Each row of this table is followed by its label. One hidden rule gives the labels. It looks at one to three of the table's principal directions, none of them among the few with the most spread.
ndarray[  17    7  -52   -8   55   19   31   51  -34   28  -68   25   36
          19    8   16   59   -5    3  -22  -10   12   38 -110  -27   -2
         -21  -29   16  -15  -20   -7  -40  -38  -14   44   17  -10   30
          19  -27   10   35    7   16   12   44   23   20   12   -5  -12
          17    7   -7] 6
ndarray[ 10 -26 -58 -21  -4   8  22  14  58 -47 -31  41 -43  15 -59 -40
         -4 -40  62 -54  19 -14  60 -14   7  -9 -31  10  50  25  13 -13
        -21  34  14 -72 -38  39  27 -55 -55   2  53 -43  17 -48  23  32
          7  25  47 -34 -39  29  19] 8
ndarray[  -9  -35   56    4   30   13  -48   36  -24  -19  -38 -103  -44
          -8   -1  -19    7  -55    1   10   26    9   -4   54   24   14
           8    6   22  -18  -30   24    5   27   -1   34  -13  -40    9
          46  -22   15  -51   53  -50   13  -72  -23    6    7    2   50
          10   -5   -8] 6
ndarray[ -5   9  81 -35 -13 -43 -28 -19  62  46  77 -15 -20  -5  15  16
        -71  18 -23  31   9 -10  18  59  38  12 -57   4  33  21   4 -31
         20 -16  -4 -49   6  16  34 -65   6 -24 -10 -47  12 -26 -27   1
        -27 -37  30  30 -35  48 -40] 3
ndarray[-64  19 -11  -4  -9  20   4 -59  88  14  85  81  22 -27   5   0
        -30  68  11  27 -18 -15 -31  60  20 -41  10  -2 -32 -13 -13   9
         16   6 -38 -44 -12 -43 -58 -46 118  23  25 -56  48 -39 -63  -1
          6 -56  -5  -3  29 -16 -32] 2
ndarray[  36   20  -69   39   13   83   66   15  -27  -46 -104  -65  -21
          30  -27   25   95  -14   65  -67   -3    8   59  -70   11   27
           1  -37   68  -33    7  -37  -36  -43  -57   -4    3  -43   32
          30  -18   30   -9   27   37   -6   33   54   30   21   -8  -18
          30   14   63] 6
ndarray[-16  30 -22 -17  53  -8  42   9  14  45  10  -5  23 -17   4  -3
          0  -3   3  21  18 -26  23 -15 -22  -3 -38 -18 -16  -7  -8  36
        -24   2  -1 -34   3 -15  10  12 -33  36  21 -27  22  -5 -23  34
         44  22  10   7  32  34 -43] 6
ndarray[-41  -8  37 -58 -15 -80  48 -16 100  58  80  31  64  -2  43   4
         -6  64 -32  69  -1  -9  11  25  45 -33 -56 -19   4   6 -59 -21
          3 -15 -67  32   2   9 -33 -39  74 -25  27 -54  44 -59  -3  11
        -18 -59  -9 -51  11   7 -51] 8
ndarray[ 22  60  38  55 -52  56 -24 -90  61  31  65 -15 -38 -50 -15  54
        -37   0 -28  46  46   2 -84  92   7   8  25 -26 -45   9  54   0
         14  21  20 -87  48   5  -6 -42  74  24 -40  11   0 -15 -75 -34
        -34 -19   0  50  35  26  34] 5
ndarray[ -65  -41   29   -5  -13   29  -96    9   43  -73  -12   31  -79
         -40   -6  -19  -73   26   49  -33  -43   -2   39  109   83  -14
         -26   23   67   -5    1  -48   38    1  -33  -80  -21   10   23
         -73    6   39  -14  -57  -38  -55 -107    4  -32  -39   13   38
         -49   49   -9] 6
ndarray[-26 -34  18   3  36  27 -28  38 -71 -25 -65 -24 -22  17  34  -5
         20   3   4 -14 -26  27  24  17  29  12   6  -8  50 -28 -47 -21
         -1 -26 -55  24 -21 -27  19  11  -1  12 -45  33 -10  -5 -29  11
         -9 -43 -19  33   7  16   7] 7
ndarray[ 29 -14 -52  22 -66  24  30 -28 -11 -30 -19  70   7  10   3  19
         27  -7   8 -18 -13  18 -15 -34 -11   1   5 -24  15 -14  -9 -24
        -20  -7 -27  -1 -14  38 -14 -24  12 -30  -9   7  35  11  78   7
        -48 -25 -14 -25  10  -5  67] 8
ndarray[ -31  -78   99  -22   -9   -1 -109   29    4  -76    7  -57  -81
          26  -10  -59  -60  -52  -22   14   29   27   -7  114   72   -2
          28   42   41   11  -43   17   27   28   16    6  -50    0   19
         -61   -7  -28  -47   43  -43  -42 -108  -47  -10  -83    7   83
         -29   41    8] 3
ndarray[ 16 -29 -47 -20  -7 -19   2 -13  41 -23  37  72   0   8 -57 -42
        -46   9  30 -46  -4 -35  14 -18  -3 -31   7  53 -20  59  38 -34
         17  34  64 -58  -2  57 -10 -66 -25  -4  70 -38 -10 -40  31  -9
         -3  33  26 -60 -72 -44 -12] 8
ndarray[-33 -22  19 -13  58  15 -10  28  -7  43 -12 -23  44 -24  41   7
         26  21 -33  52   2  12 -13 -40  41 -22 -14 -30  -2 -43 -48  16
        -16 -33 -40  51  25 -32  -4   2  28  42 -16  49  -7 -12 -52 -16
          8 -25 -50  49  65  28 -46] 3
ndarray[ 13 -11 -44 -15  35 -23   5  19 -61   5   0  57  31  34   7 -22
          1  15 -11 -13   3   2 -18 -32 -40  -2  27  34 -32  23 -26   6
        -10  -4  35   8  -5  15  -6  -3 -26  -9  42  -7   7   5  20  13
         12  -8  -1 -21 -23 -30 -30] 1
ndarray[ -4  41   7  13 -53 -20  11 -26  34   7  40  31  19  -6  16  24
        -19  55 -17  26  10  15 -28  12  -7   8  -6   4 -15  23  28 -16
          9 -22  10 -14  20  40 -12 -45  59 -20   9 -45  25 -27  -4   5
         -4 -36  18 -12  -1  29   2] 3
ndarray[ -4 -24 -32 -11 -11  -5  37 -14  23 -15   5  46   6  15  -2 -20
         16  -2   6   1   9   2   5  -5  -3 -18   0  -7  -2   3 -31  -7
        -12  20 -17  -5 -25  17 -17 -20  14 -16  18   1  23 -18  28   9
        -14 -22   5 -36   4 -19  17] 8
ndarray[-31 -38  69 -39   1 -78 -41  50 -22 -36  19 -52   2  61   7 -47
         -1 -18 -15  -4 -14   4   1  30  17  -4  17  62  14  31 -13  39
         29   6  25  84 -48   4 -28  -6  -4 -53   4   7 -29 -17  -3 -26
         30 -14   6   2 -31 -21 -24] 3
ndarray[ 11  17 -20   5 -55 -62 -29  -6 -60 -37   6  61  10  23  11  10
        -23  41 -18 -16 -38  13 -42   3 -39  12  47  47 -47  44  76  -8
         25 -17  51 -11   4 108 -14 -15 -28 -21  36 -24 -41   3  58 -15
        -45  29 -20 -42 -36 -12  13] 3
ndarray[ 52   6  -3  31 -19  34  61 -68 -25  18  16 -54   1  13  11  37
         39  -7 -25  12   2   1 -20  -3  -9  10  16 -49 -12 -35 -20 -23
        -10 -11 -32  12  20 -34   0  44  15 -19 -51  69  34  49  64  11
        -40  -5 -23 -11  28 -40  47] 5
ndarray[-32  23  43 -11 -33 -18 -33 -26   8  -9  46  21   3  11  23  19
        -44  43 -27  25 -14   0 -11  79  48   6  11   6  10  10   6 -18
         16 -37 -44 -65 -17  36  -8 -69  26   1 -20 -44  21 -60 -53  -6
        -25 -78 -38  27  17  57   2] 2
ndarray[ 66 101   7  31  23  -7  87  -9 -73  98  -2 -77  61  42  24  61
        104 -34 -60  33  48  18 -47 -95 -85  47  28 -45 -43 -12   7  74
        -46 -31   7  85  25 -57  -4 103  -1 -44 -24  55  59  80  85   8
         61  33 -17  19  80   3  25] 1
ndarray[  9  49  32  39 -27   2 -40 -44 -55 -21  42 -28 -35  11 -17  31
        -32  16 -24 -35 -15 -15 -47  54 -15  21  50  34 -33  24  70  11
         28 -13  40 -47   5  12  -7   8 -24 -10 -29 -15 -20  26 -19 -21
         -1  25  -6  38 -22   3  28] 8
ndarray[  1 -35  26  23  29  64 -35  16 -55 -31 -50 -76 -55  -4  -8  -9
          3 -45   8 -16   4   8   7  23  37  14  21  -8  34 -36 -22   9
         -1   0 -21   1  -8 -51  30  21 -34  30 -64  74 -23  17 -55 -11
          9  -6 -25  71  17  24  30] 6
ndarray[ 10  70  10  19  40  23 -33 -17 -15  53  15 -23  19 -36  10  54
         -3  21 -17  11  -4 -20 -23   1   0  11   2 -16 -31  -9  41  -1
          5 -34  10 -47  55 -19  13  24 -15  52  -4 -15 -21  22 -43  -3
          3  34 -32  39  30  14 -36] 2
ndarray[-44   6  50   9  12  41 -22  -1  14   2 -15 -72 -36 -16  15  26
          1  -2  11   2 -28  -3  22  48  44   9 -21 -37  44 -64 -10  16
          4 -19 -75   0 -15 -81  10  39  24  38 -61   9   0  14 -63   5
          3  -8 -14  62  38  33   8] 6
ndarray[  0   6  33  39 -66  -1 -45 -42 -72 -52  39 -24 -21  29  -7  12
        -29   6 -31 -26 -42   1 -71  53 -20  10  78  36 -43  -8  47  41
         36  -2  30  27 -19 -12 -41  35  10 -30 -50  26 -20  55  11 -38
        -13   7 -27  31 -15 -36  52] 8
ndarray[ 58 -31 -59   4 -29  37 114 -44  53   6  10 -29  19   7 -28 -18
         14 -26  12  17  46 -19  17 -65  -1  -7 -19 -46 -10 -35 -34 -11
        -30  22 -12  -3  16 -34   8  15  -2  11  -6  63  54  15  63  34
          7   8   1 -47  20 -22  45] 5
ndarray[-47  14  11 -23  41   0 -26  28   3 -33 -17 -15 -29   5  -8 -27
        -30   8  45 -31 -20 -22  72  56  31  10 -18  21  47   8   6 -13
         14  -9 -27 -76 -39 -14  19 -18 -34  31   4 -63   1 -44 -60  34
         36 -15  14  10 -17  36 -29] 8
ndarray[  2 -28   8 -10 -56 -13 -51  -5  65 -39   4  31 -26 -22 -37 -12
        -30 -36  27 -11 -25 -10   2  44  40 -24  -8  16  25  25  48  -5
         23  30  21 -31  -2  63  -5 -69  -7   0  21 -20 -34 -44   8 -30
        -40  21  -9 -14 -29  19  17] 3
ndarray[ 17   7 -66  -5 -43  -4  50 -12  66 -29 -17  29 -21   0 -40   3
         15  -4  63 -30   6  -8  29  -9   3   6 -27  -4  40   8  38 -11
        -24   4 -16 -61 -16  45  11 -37 -23  11  51 -51  35 -42  38  40
        -12  38  17 -47  -4  40  21] 5
ndarray[-15  -7  42  33 -16  34 -97  -6 -88 -37 -23 -43 -66 -29  12  35
        -60   8  -3  -5 -39  13 -43 115  25  37  49  17   8 -32  30   5
         21 -27 -26 -48   0  -4  21  18 -32  49 -68  14 -46  15 -96 -23
        -51  -9 -54  85   8  43   9] 1
ndarray[ -4  56  -5   1 -23 -67  32  -1  34  26  34  14  47  -6   7   8
         46  17   5  23  20   5 -33   2 -51   3  -4  22 -27  42  17  34
         -1  17  30  48  -3  22 -55  21  47 -50  43 -64  21  -3  31   3
         31  22  35 -51   9 -27 -36] 1
ndarray[ 37 -49  31  -1   5  -9 -14 -13 -21 -11  37 -73 -37  14 -47 -46
        -35 -63 -13  -5  51 -16 -35  32 -14   7  42  42 -26  14 -13  39
          6  62  66  17 -22 -32  -7  41 -50 -30 -25  57 -19  40 -10 -37
         14  32  19  25 -34 -48  -1] 3
ndarray[-29  -5 -12  -9  76  13  22  27 -25  12 -15 -42   8  -1  11 -13
         25  20  25  -6   0  -8  29 -11   1   3 -12   6  17 -22 -42  10
        -14 -18 -29  17 -13 -63   0  34  -4  25   3  -4  20   2 -43  29
         47  -1   6  16  22  -7 -54] 7
ndarray[ 12  32  45  -9 -24 -42  11 -19  12  31  53 -23   7   9  17  22
        -21  -3 -34  15  23 -16   0  12 -15  20 -32  -3  -9  13  -2  -2
          3  -4   9  -7  -4   8   3  13 -20 -39 -21 -32   8  28  15   1
         -5  -6  26   4 -12  -1   2] 6
ndarray[-26  69   7  13  -2  -4 -30  41 -10  30 -37  63  18 -13  24  44
         24  22  -9   3 -13  34  -8 -12 -44  17   3  -9  -2  16  22  14
        -10 -24 -13  33   6   9  -3  13  48 -15  20 -66   5  -3 -20 -12
         18 -22  15   8  16  28   1] 6
ndarray[-48 -29  14 -46  28  -6  -1  50  34  23 -14  55  14  12  26  -8
        -14  12  -7   6 -13   2  55 -22  32 -17 -50 -19  37 -19 -66 -11
        -17 -20 -67  22 -24 -24  18 -28  13   7  13 -35  19 -32 -38   8
          9 -61   2   8   0  31 -10] 3
ndarray[-18 -25 -10  -8  40  51 -23  47  14 -15 -53   9 -25 -11 -15  -9
          4  -7  43 -36  -1   3  59 -24  44   0 -25  -4  68 -15 -34 -32
        -16 -17 -42 -10 -12 -39  33 -23 -11  24   3 -18  10 -27 -53  10
         23 -27   7  29  -7  32  -4] 7
ndarray[-17   5 -29 -18  10 -49   1   1  -5   3  33  54  52  29  13 -13
         33  28 -11   1 -10  -2 -43 -14 -11 -27  17  31 -30  24  -5  29
          1  -4  22  20 -11  31 -51 -28  22 -13  52 -25   6 -25  23   2
          7   4 -14 -27   7 -22 -39] 7
ndarray[  27    7  -14   13   84   22  -43   48 -106   25  -59  -15  -12
           0    5   -3   20  -53  -16  -12   25   11  -25  -27  -47   20
          23   11  -22    5   -9   39  -20    7   56    3   17   -9   35
          40  -79   27   -2   43  -43   42  -26   -3   23   38   -2   55
           6    8  -26] 2
ndarray[  58  -30  -41   -4   19  -46  -27  -16  -84  -10   46   12   26
          48   -8  -17   14  -67  -52  -25   17  -31  -88  -38  -79  -20
          23   42  -92   15   -8   66  -10   37  127   22   -3   48  -33
          32 -112  -30   28   43  -56   90   74  -17  -32   78    6    5
         -25  -93  -22] 8
ndarray[ -3  15  -8  -3 -30 -19 -12  -6  38 -34   3  -3 -23  -5 -43 -11
        -34  12  44 -35 -25 -21  27  40  12   1  -3  29  21  33  73 -17
         25  12  21 -62  -4  38   1 -30 -12  13  26 -59 -11 -44   6  11
          2  40  20 -35 -45  14  -3] 2
ndarray[ 21  11   1  -2  14  -3  -4   0  45  15   8 -24   0  -7 -22   0
         37 -54  11   1  30 -14 -10  14 -10 -12 -19  -3   0  18  -8  20
         -8  36  30   9   6  -7 -13   3  -3 -11  20  -9 -10  -1  -3  -5
          8  28  26  -8   3 -27 -17] 4
ndarray[-54  17 -42 -22  41  21   1  38  66  -1 -51  60  13 -43  13 -13
         -1  42  61  11 -10   1  70  16  21 -11 -44 -19  33  -1 -16 -48
         -3  -4 -52 -58   4   3  11 -31  44  64  45 -76   5 -73 -65  41
         13 -33  16 -41  13  22 -49] 3
ndarray[ 26  53  39  46 -52  28 -17 -33  -8  21 -11 -23 -25 -32  14  60
         -2  -9 -26  25   9  20 -35  41   0  30  11 -37  -6  -3  43 -14
          8  -7 -15 -25  38  18  17  10  23   4 -55  18 -15  14 -12 -20
        -36  -4 -19  27  25  36  57] 5
ndarray[ 30  22 -84  -8  18  15  24 -28   8  22  28  86  30   0 -26  13
        -25  32  40 -42 -37 -45  14 -40 -19 -13  -3  18 -26  22  42 -39
          4 -19  21 -85  31  18   5 -45 -24  43  73 -47  18 -12  41  30
         -6  36 -15 -51 -27 -35 -25] 5
ndarray[ 25  17 -38   1 -23   2  47 -20 -40   1  15  33  32  36  14  24
          9  30  -5 -16 -12 -10   2 -58  10  16   8  -2   4  -7   4 -20
        -15 -57 -33 -31  -2  18   6 -31 -30   0   4   1  47  -2  50  26
         -2 -18 -50  -6  20  28  33] 1
ndarray[  6 -26  11 -14  31 -37 -23   5 -12  -8  25 -61  17  26  -6 -22
         28 -31 -25   3   9 -16 -39 -22   6 -25   2  24 -27   4  13  51
          4  10  65  30   3  24 -23  -3 -41   3  15  49 -46   9  17 -18
          1  58 -10  21  11 -21 -41] 7
Here are more rows. What is the label of each one?
ndarray[-34  10   2 -12  30 -38   5   6 -47  40  27  11  67  25  79  28
         47  48 -59  52 -24  20 -65 -23 -20 -15   1 -15 -50 -41 -45  55
        -12 -50 -20  81  12 -16 -36  23  41   8   8  26   3  29  -2  10
         -8 -22 -43  25  64  -5 -49] -> 3
ndarray[-20 -35  55 -32  56 -37   3  18 -47  -2  28 -66  -2  38  32 -49
         -2  -8 -25  26  27   3  16  31   5  10  10  27  -1   0 -79  14
         10   8  -1  46 -41 -49  -2  35 -18 -38 -29  40   3  23 -23   4
         32 -45  11  20  -4 -33 -42] -> 1
ndarray[-42 -68  31 -24  34  15  -8  31  39   0 -32 -19 -31 -31  10 -34
        -27   1   8  28   0  16  47  35  44 -20 -38 -22  40 -23 -56 -25
          2  21 -42  19  -4 -23  27 -11  29  24 -20  23 -14 -36 -61  -1
        -11 -38  20  10 -10  19 -23] -> 8
ndarray[ 70  63 -29  33 -41 -34  36 -31   4  29   8 -16  60  -1 -17  36
         76 -20 -23   8  27  -3 -63 -54 -46  -1  17  -8 -46  41  62  15
         -7  14  66  31  50  61 -40  25   4 -33  24   6  -7  16  99 -13
         -6  76  -7 -56  15 -35  15] -> 7
ndarray[  9 -50  40 -33 -17 -57 -18  -9 -18 -17  68  -6  -3  58 -18 -54
        -41 -27 -39   9  15  -4 -41  34   3 -12  48  58 -28  32 -16  48
         18  30  50  30 -39   9 -23 -30 -16 -54   8  36   1  -5  15 -34
          9 -20  -8  10 -35 -19  -4] -> 1
ndarray[ 36 -16 -70  14 -20  23  30 -29 -24 -18 -13  28   6  -1 -25   3
          3   3  23 -29 -26 -12  -6 -56  -8  -5  20  -4 -11 -16  41  -9
         -8  -9  10 -33  12  27   4  -3 -40  25  18  30   6  17  73  10
        -26  52 -36 -24   2  -8  25] -> 6
ndarray[ 43  27  -6  -5  -7  -8  78 -10  39 100  34   7  44 -15  17  50
         19  -6 -30  38  25  -6  -5 -98 -39   7 -54 -47 -24 -20 -14  14
        -36 -20  -8  58  45 -28  19  26   6 -18  15  15  42  54  59   5
          8  24   7  -7  28   5   3] -> 1
ndarray[-24   7  25   7 -36  11  -8  -6  80 -14   4  -1 -29 -27  -7   0
        -16 -10   8  24  30  10   3  49   9  -3 -23 -16   7   7   4  -4
          3  31  -7 -19  -7  13  -4 -25  51  -1  -9 -25  -7 -33 -53 -13
         -7 -28  39   1   9  17  19] -> 7
ndarray[-40 -21  42 -27 -18   8 -18  -1 118  12  20  -2 -40 -42  11  16
        -51   8  22  23  -1 -14  48  73  66 -11 -94 -34  59 -23 -30 -40
          3   0 -64 -52   4  -8  31 -58  30  34 -12 -56   0 -50 -85  19
        -37 -41  31  18  -9  53 -15] -> 1
ndarray[-13  28  63  17 -62  -2  -2 -30  59  -6  32 -17 -36   4   5   9
         -4 -17 -28  33  35  25 -27  74   9   7   0 -19   7  10  -5  22
          9  26 -11  10 -14 -10  -9 -18  70 -46 -38  -6  20 -14 -33 -13
          4 -54  32  21   9  35  51] -> 6
ndarray[ 27 -65  10 -24 -72 -55  -8   1  17 -26  17  48  13  36   1 -41
          7 -61 -37  36  39  34 -52  -5 -18 -13  21  13 -15  19 -37  32
        -10  55  35  66 -44  67 -37 -26  11 -81   4  42  -4   3  73 -44
        -50 -33   5 -25  -7 -29  35] -> 3
ndarray[  83   20  -22   -5  -13  -36  101  -11   -8   53   12  -58   74
          42    7   23   89  -41  -35   20   44   -5   -7 -126  -37   13
         -24  -37  -10  -10  -25   20  -42  -17   14   87   20   -7   -7
          56  -37  -60    3   50   48   59  127   18   15   39   -9  -40
          34  -29   17] -> 3
ndarray[ 26  29 -11  14  -1  11  52 -53 -14  58  54   7  46  -2  22  39
         17  40 -31  38   9   0 -44 -23 -10   4  22 -20 -36 -12 -13  -5
        -13 -34 -24   4  28 -23 -19   1  42  -7  -7  23  56  14  24   1
         -7 -26 -40   2  46 -10  -8] -> 6
ndarray[ -99  -32   66  -35   16    6  -70   41   75  -17  -10   -7  -54
         -30   30   -2  -62   30   26   11  -44    1   59   86   73  -13
         -72  -12   63  -36  -15  -17   24  -16  -70  -30  -22  -21   28
         -48   40   57  -17  -49  -36  -54 -124    7  -19  -45   22   49
          -6   61  -34] -> 2
ndarray[ 35  43 -43   1  13  23  76 -26  37  54   6  21  33  -9  -6  39
         30  25  28  -5 -14 -18  44 -66  -2   2 -29 -33  12   7  26 -53
        -14 -37 -33 -34  39  -1  21 -28  17  14  36 -14  51 -18  62  29
          3  13 -12 -47  18   0   0] -> 2
ndarray[-25  57 -25  -1 -14  18  18   9  33  28 -29  85  31 -33  17  54
          3  54  16  -8 -43  -3  57 -34  10   2 -31 -41  23  -6  19 -56
        -11 -49 -80 -33  16  14  14 -12  27  21  20 -83  30 -27   4  13
         -9 -27 -24 -32  18  35  20] -> 8
ndarray[-27 -24 -40  -8 -38  12  10  10  55 -40 -22 100  -3   4 -24 -41
          2  10  39 -12   2  26  14  -2  12 -21  19  10  29  20 -11 -11
         -4  30 -22  -4 -40  18 -24 -57  69 -21  36 -34  38 -62   9  -2
         10 -49  17 -41 -13  11  29] -> 6
ndarray[ 15 -12  12  19  25  41   2  12 -46 -14 -54 -78 -23   1  -9  -4
         18 -26  10 -19 -10   3  31  -9  12  14  15 -20  26 -29  -4 -10
          2  -3 -18  21   6 -50  25  57 -23  15 -47  55 -11  29   5   4
         14  18 -12  15   2  -8  23] -> 2
ndarray[-45 -68  70 -39  19 -37 -28 -16  29  -3 100 -15 -10  31   4 -74
        -66  -4 -44  35  32 -13 -36  63  33 -34  12  46 -31  11 -60  43
         30  48  35  16 -41 -35 -34 -40  32 -26 -17  36  -7 -16 -62 -31
         22 -51  22  40 -25 -26 -37] -> 5
ndarray[  -6    3   39   21    3  -43  -70   41 -108  -53  -47  -52  -16
          35   31  -18   49  -24  -19   -9   15   47  -50   35  -38   34
          50   44    0   23   -1   32   16   15   50   65  -38   32  -29
          57  -14  -54  -37   24  -57   35    8  -21   -4    6   22   23
          -8  -32   -8] -> 2
ndarray[  6   7 -41  18 -34 -14  -4  -9 -27 -42 -18  24  22  -1 -24 -12
         24  -1  15 -17 -20   4 -29  -7 -36  -6  56  21 -30  13  44  21
          6  23  30  18 -17  35 -49  36   4 -16  17  -8 -11  11  54 -20
         -7  39 -15 -43   2 -45  13] -> 6
ndarray[-34  -2  60 -22 -23 -45 -29  13  37  32  25  27  10  11  38  21
         18  -6 -38  42   0  31 -33  49  -5  -8 -17 -12   9  -1 -43  29
         -4   8 -35  71 -27   0 -31  -6  73 -52  -5 -27   8 -10 -16 -29
        -32 -54  15  13  17  -1 -11] -> 5
ndarray[-18  25  76   4   6 -24 -56  28  24 -30 -13 -83 -65 -15 -19 -22
        -26 -24  12  -6  23   6  31  68  14  21 -10  30  26  46  51   0
         35  27  50 -19  -1  20  31  -4 -19 -13 -14 -20 -56 -21 -59 -14
         32  24  56  23 -41  34 -12] -> 3
